In the rows, 128 means zero.
Turns in one plane each, and the order they were made in; the first pair answered
gufig:
[150 129 108 150 102 132 127 112 103 100 124]  ->  [141 124 151 149  97 121 115 139 126 100 154]
[ 91 122 145 148 100 121 108 170 140 129 169]  ->  [ 86 174  87 124 141 125 122 116 119 109 149]
[105 105 137 110 124 128 129  63  99 140 108]  ->  [103  84 175 120 107 123 118  93 115 144 125]
mese:
[143 148 101 117 144 121 106 130 111 116 157]  ->  [135 128 147 109 151 119  97 127 100 134 138]
[126  71 181 136 105 143 107 149 134 145 143]  ->  [117  69 126 151  83 147 130 153 147 112 151]
[124 124 149 125 140 126  90  94  97 160 109]  ->  [ 92  95 124 136 114 132 118  99 101 129  94]
[141 110 116 128 137 149 194 138 141 104  97]  ->  [171 147  99 123 149 148 179 136 145 114 121]
rari:
[138 133 138 118 139 125 122 111 115 143  98]  ->  [144 130 117 127 129 128 123 109 114 142  98]
[130 162 137 131 154 124 135 146 134 119 142]  ->  [116 154 102 138 141 127 137 132 122 106 131]
[136  80 186 128 129 144 146 137  87 153  72]  ->  [126  73 137 139 111 149 149 124  78 140  60]
[104 118 172 107 155 128 169 139 137 106  99]  ->  [135 101  84 149 106 143 171 139 129 107  97]
Bizi:
[164 144 121 121 150 119 144 133 123 153 108]  ->  [150 150 130 111 163 113 143 128 123 146 107]
[ 77 108 150 124 116 122 128 128 132 124 128]  ->  [ 86 105 112 136 102 128 136 126 131 116 124]
[ 82 122 160 109 138 122 112 106 109 136 136]  ->  [ 84 120  91 126 115 132 129  98 106 116 131]
[169 124 126 147 130 152 138 130 124 132  81]  ->  [155 131 168 129 151 145 128 130 125 135  84]
miguv:
[134 145 126 107 151 125 146 161 138 113 104]  ->  [113 145 117 111 142 117 134 159 139  99 118]
[137 150 128 122 129 125 124 141 140 118 121]  ->  [130 144 123 127 121 124 119 142 139 111 124]
[149 160 113 149 113  96 117 144 142 121 186]  ->  [167 136 112 163  94 106 125 155 137 132 171]
[169 132 137 123 143 144 133 125 116 156 112]  ->  [138 167 130 105 162 126 118 111 123 132 137]
Then:
Each pair is 2 to 3 turns apart.
[ 39 112 123 107 132 101 106  63  87  71 104]  ->  [ 38  83 192 121 104  90  94 121 123  80 140]
miguv gufig
[131 109 143 122  98 127 108 141 137 145 137]  ->  [135 116 110 129  94 131 109 134 133 135 141]
rari rari mese
[111 134  74 123 108 124 145 127 144  96 139]  ->  [132 157 138 106 140 116 143 151 166 110 163]
rari Bizi
[135 109 119 113  73  96  75 124 121 112 169]  ->  [175  91 147 117  80 111  84 128 109 147 139]
mese miguv
[136 159  94 116 117 126 149 137 140 113 133]  ->  [163 135 135 128 103 128 131 158 141 147 137]
miguv Bizi
[141 104 105 157  83 130  67 127  93 177 116]  ->  [128  93  63 156  85 146 137 126 104 132  79]
miguv mese mese
[141  98  86 129 124 151 158  96  88 138  56]  ->  [158  84 167 134 113 148 183 181 157 131 108]
gufig mese miguv
[187 123 107 154  99 141 136 150 137 154 136]  ->  [110 164 133  95 174 127 150  97 118 115 107]
miguv rari
[151 141 107 120 141 129 141 107 121 112 124]  ->  [134 112 168 118 132 123 131 133 131 121 127]
gufig Bizi
[130 106 121 138 101 113  96 148 128 142 153]  ->  [ 91 108  96 126 114 114 115 119 119 114 126]
rari Bizi gufig
[ 84 133 165 107 137 109 127 128 139  99 141]  ->  [158 100 124 155  89 133 139 159 143 127 140]
rari gufig miguv
[166 159  73 138 105 125 107 125 137 136 163]  ->  [124  99 194 122 115 119  96 142 124 161 124]
Bizi mese
[113 113 163 130 124 127 153 170 171  97 152]  ->  [134 156  90 131 130 129 148 144 162  88 167]
miguv rari mese
[167 129 150 139 118 147 125 151 149 155 128]  ->  [150 121  94 151  96 152 129 132 135 137 114]
rari rari
[ 96 118 112 137  98 113  72 100  97 148 125]  ->  [ 80 128 115 128 109 109  77  97 100 136 132]
gufig gufig mese
[ 27  90 180 109 163 133 110 114  83 111  78]  ->  [112 208  38 122 165 134 107 115 122  86 177]
mese mese
[133 123 177 116 125 106 111 151 144 134 150]  ->  [127 108  89 144  87 114 110 126 122 122 137]
rari mese gufig
[149 128 105 132 120 148 122 123 117 149 123]  ->  [136 109 121 132 121 148 125 124 111 147 107]
mese mese
[124 128 118 132  90 135 145 151 159 102 113]  ->  [154 163 111 119 118 140 151 137 156 112 118]
rari gufig rari
[133 161 126 113 155 113 108 130 147 129 151]  ->  [110  89 106 141 108 127 129 135 133 122 105]
mese Bizi gufig
[ 89  95 154 140 121 138 135 128 123 132  93]  ->  [142 117  94 164  98 147 138 142 137 136 125]
rari mese
[ 80 125 152 120 135 112 115 111 119 124 117]  ->  [121  92 140 144 114 130 135 120 112 145  89]
miguv Bizi miguv
[108 148 142 133 120 124  73 109 128 118 160]  ->  [123 137 117 137 120 138  80  84 101 134 123]
gufig mese
[117 111 167 148 106 107 153 157 185 103 114]  ->  [127 166 135 118 163 111 171 112 170  96  94]
miguv gufig
[133  97 162 135 143 157 139 148 137 141 112]  ->  [119 102 150 135 141 158 153 154 151 119 119]
mese rari
[145 143  84 134 114 132 111 109 137 109 143]  ->  [162 156 137 114 146 132 101 105 131 139 138]
miguv Bizi gufig
[149  97 160 154  97 137 108 139 123 140 139]  ->  [107 155 134 108 159 128 127  88 110 101 126]
mese Bizi gufig
[ 54 134 107 124 133 109 122  92 106 102 106]  ->  [ 64 104 177 123 134 112 124 117 112 127  97]
miguv rari rari
[137 138  88 125 111 144 144 135 119 127 112]  ->  [ 92 125 147 111 116 126 135 153 134 113 126]
gufig rari
[160 112 132 110 129 123 133 123 110 153 120]  ->  [125  95 149 107 122 117 146 137 122 131 119]
gufig mese
[123 138 165 109 136 122  99 101  77 179 112]  ->  [111 114  92 135  97 130 118  96  73 152  98]
gufig rari mese
[174 123  88 150 106 147 133 132 117 154 126]  ->  [160 124 153 119 149 142 134 118 103 167  95]
miguv mese
[ 95 105 120 129  87 120 113 132 140 114 168]  ->  [108 154 129  98 139 116  97  98 120 130 166]
Bizi gufig mese
[166 144 108 136 122 139 138 137 137 128 137]  ->  [107 137 112 116 138 130 137 106 116 109 107]
mese rari mese
[103 125 101 131 124 136 167 131 136  94 125]  ->  [158 156  95 129 136 139 154 131 137 122 141]
miguv mese
[127 131 152  97 164 137 120  97 109 122  73]  ->  [146 116  67 146  92 139 107 115 119 110 108]
miguv mese Bizi
[125  98 124 160 111 121 124 144 130 137 122]  ->  [132 147 147 124 167 117 133 126 130 137 120]
miguv miguv
[101 146 197 113 149 109 105 137 144 134 170]  ->  [169 134  87 146 132 149 121  86  89 167 103]
gufig Bizi
[112 130 142 101 176 140 152 106 113 124  89]  ->  [175 115 157 129 150 149 129 136 117 171 107]
rari Bizi
[175  76 133 161  96 130 123 159 128 159 121]  ->  [118 144 135  96 185 117 134  86 103 128  89]
Bizi gufig
[158 136 146 120 157 138 126 127 127 140 121]  ->  [152 142 106 138 128 134 116 138 143 120 156]
Bizi miguv rari
[118 139 120 119 144  94 136 132 149 104 150]  ->  [143 147 117 120 147  96 108 114 128 135 147]
mese rari mese
[126  94 172 150 119 134 148 135 138  97 115]  ->  [123 152 159 122 155 125 146 115 145  80 138]
rari rari gufig
[125 127 118 133 142 140 155 122 110 125  80]  ->  [157 149  99 138 141 141 145 124 115 132 101]
Bizi miguv rari
[ 74 144 122  94 150 100 134 140 126  86 113]  ->  [136  77 117 141  97 127 130 162 106 142  80]
gufig Bizi
[103 184  74 122 165 102 107  91 124 123 149]  ->  [157 141  68 170 104 114  92 137 141 156 171]
rari miguv gufig
[ 93  91 143 142 132 120 170 139 132  89  81]  ->  [115  98 182 136 146 120 165 157 145 107  95]
rari rari
[122 124  73 131 134 141 124  80  84 142  90]  ->  [133 174 146  96 190 128 120  94 107 150 120]
mese rari Bizi
[115 114 119 114 144 140 148 101 119 110  93]  ->  [104 110 109 119 129 134 140 103 123 101 103]
miguv miguv
[133 163  70 129 147 142 198 143 147 116 103]  ->  [160 165 132 110 183 143 178 132 126 164  83]
Bizi Bizi gufig
[159 115 149 150 109 145 136 130 137 127 123]  ->  [131 155 127 127 139 136 143 106 140  96 131]
Bizi Bizi mese
[143 160 146 117 158 110 183 150 134  97 146]  ->  [128 133 111 132 136 120 200 142 122  85 122]
mese mese Bizi
[143 127 120 122 110 131 136 157 115 146 132]  ->  [148 144 125 112 127 130 131 147 109 151 133]
gufig gufig Bizi
[165 143  86 149 118 127 106 130 125 137 160]  ->  [169 159 103 135 139 126 107 131 129 137 165]
miguv gufig gufig
[150 157 141 117 169 126 125 127 143 147 146]  ->  [118 114 106 153 105 118 106 143 146 130 162]
miguv miguv
[131 106 128 154 108 119 141 131 121 127 130]  ->  [130 126 154 129 145 123 153 119 121 131 119]
miguv Bizi
[ 95 115 157 120 106 121 124 125 124 129 114]  ->  [133 171 114 115 126 123 140 124 143 119 143]
mese rari gufig
[121 163 132 116 148 138 133 110 152 122 146]  ->  [145 147 155 126 135 138 118 122 149 151 149]
rari Bizi Bizi
[148 157  64 125 138 153 164 115 124 110 104]  ->  [ 97 167 169  91 170 125 137 131 144 104 132]
rari mese miguv
[135 125 175 121 151 145 166 131 129 115 111]  ->  [107 126 131 130 126 140 170 133 141  78 129]
mese miguv miguv
[ 95  77 184 133 116 108 156 177 156 101 125]  ->  [106 157 143  88 191 113 178 118 134  90 100]
miguv gufig
[ 85 131 106 126 104 132 171 111 141  71 125]  ->  [133  93 140 141  96 152 188 133 136 109  97]
gufig miguv
[125 179 102 128 151 122 123 103 124 104 136]  ->  [111  88 142 159  97 133 136 146 125 113 109]
gufig Bizi mese
[ 85 121 130 140 108 117  99 139 116 110 151]  ->  [103 155 107 126 133 121  95 114 103 117 152]
gufig mese
[152 107 100 167  97 130 136 144 129 143 115]  ->  [148 103 116 166  94 127 133 152 136 142 123]
gufig gufig gufig
[154 123 115 143 109 132  97 128 113 148 123]  ->  [127 144 138 113 151 126 106 103 105 137 108]
miguv rari
[144 120 135 124 145 145 127 131  97 172  81]  ->  [129 156 103 114 163 135 115 107  93 155  98]
miguv Bizi mese
[171 159 171 106 152 145 136 151 146 156 135]  ->  [ 98  93 107 128 104 151 161 125 118 114  76]
mese rari
[153 160 141 139 155 113 101 120 117 142 139]  ->  [102 114 140 141 142 116 131 110 102 117  88]
gufig rari mese
[119 134 134 126 106 114 121 181 162  96 162]  ->  [195 153  95 136 120 135 109 143 121 149 129]
mese gufig Bizi
[100 154 133 121 133 114  90 122 126 118 156]  ->  [151 143 136 143 115 126  98 152 142 139 165]
mese Bizi rari
[149 107 138 125 132 140 120 106  94 161  87]  ->  [150 149 115 113 158 136 123  93  99 148 102]
Bizi rari miguv
[ 62 113 108 108 124 121 142 125 107  76 114]  ->  [120  59 139 141  89 140 134 156 101 129  98]
miguv Bizi
[ 77 147 116 114 153 136 124 151 142 101 117]  ->  [ 77 134  97 125 139 142 125 145 136 100 104]
Bizi rari rari
[139  99 124 133 128 143 135 138 110 130 107]  ->  [106 127 119 119 143 129 138 139 130  96 134]
gufig Bizi
[141  68 199 135 113 132 152 184 152 145 112]  ->  [ 79 115 120  97 163 130 187 108 125  85  70]
Bizi gufig
[139 112 152 109 131 134 173 141 155 127 118]  ->  [164 108 120 121 122 145 167 128 138 143 103]
miguv gufig Bizi
[126  93 147 107 152 145 182 142 143 120 113]  ->  [182 146  95 115 151 142 146 131 141 143 155]
miguv rari mese
[124 127 158 135 108 121 142 183 175  99 167]  ->  [117 142  60 139 102 131 150 130 142  80 137]
gufig miguv
[151 143 140 109 156 137 105 112 120 137 102]  ->  [144  99 154 137 111 139  98 143 133 140 111]
rari gufig
[164 129 159 109 169 146 179 123 120 150  75]  ->  [ 60 125  81 127 110 115 151 114 133  74 126]
Bizi miguv miguv
[143 132 194 108 159 102 136 163 164 118 159]  ->  [183 173  99 119 155 113 142 140 160 112 169]
rari rari gufig
[ 86 127 120 128 137 121 104 108  84 112 116]  ->  [110  97 128 147 112 133 100 124  81 134 108]
miguv Bizi
[138 119  86 162 109 126 146 125 125 104 103]  ->  [114 129 180 132 145 109 138 147 147 105 127]
rari miguv mese
[172  96 142 153 107 173 128 151 136 153 113]  ->  [135  89  96 156  97 170 133 123 117 126  93]
rari rari
[141 122 160 136 123 125 103 133 134 144 153]  ->  [131 136  86 137 120 131 129 108 130 111 139]
mese gufig Bizi
[124 144 118 122  91 124  65 116  88  80 151]  ->  [157 118 129 130  87 145  70 113  69 114 111]
mese gufig miguv
[146 110 121 138 132 141 155 142 133 127 115]  ->  [130 130 139 124 151 131 154 145 145 114 131]
Bizi mese gufig
[105 130 158 108 141 116 130 136 133 119 147]  ->  [127 145  95 116 140 126 130 104 111 126 129]
gufig miguv mese
[ 88 144 129 122 133 112 108 114 122 106 127]  ->  [133  97 141 143 110 137 125 131 114 139  94]
miguv miguv
[ 88 136  99 119 121 139 131  95  81 115  96]  ->  [124 171 105 112 143 134 109  89  80 140 119]
mese mese
[131 141 153 110 144 139  95 123  90 151 129]  ->  [134 126 157 121 132 140  93 129  91 156 126]
gufig gufig
[ 47 102  75 158  84 104 102 112 111 106 135]  ->  [167 103 193 153 120 124  93 154 116 206 133]
miguv mese Bizi
[108 129 171 114 141 128  95 134 142  93 139]  ->  [137 128 164 125 132 135 101 153 155 100 153]
rari miguv gufig
[154 146 131 116 151 110  90 125 128 146 179]  ->  [ 70 109 130 107 146 109 130 117 131  94 142]
mese mese gufig
[ 95 136 136 124 130 122 137 141 148  92 152]  ->  [170 145 151 124 148 140 135 143 138 143 140]
mese gufig rari
[117 130 116 124 134 150 133 130 149 112  96]  ->  [155 136 125 130 132 154 117 135 146 138 106]
Bizi mese mese
[134 148 134 143  83 136 105 147 142 147 122]  ->  [123 136 136 144  80 139 111 147 139 144 115]
mese mese
[108 123 156 120 136 104  95  98 114 124 119]  ->  [ 99 108 113 142 103 108 109 107 125 101 126]
miguv mese
[115 173 146  95 179 103 115 100 115 127 113]  ->  [ 75 137 105 112 147 107 150 110 124  85  98]
mese mese
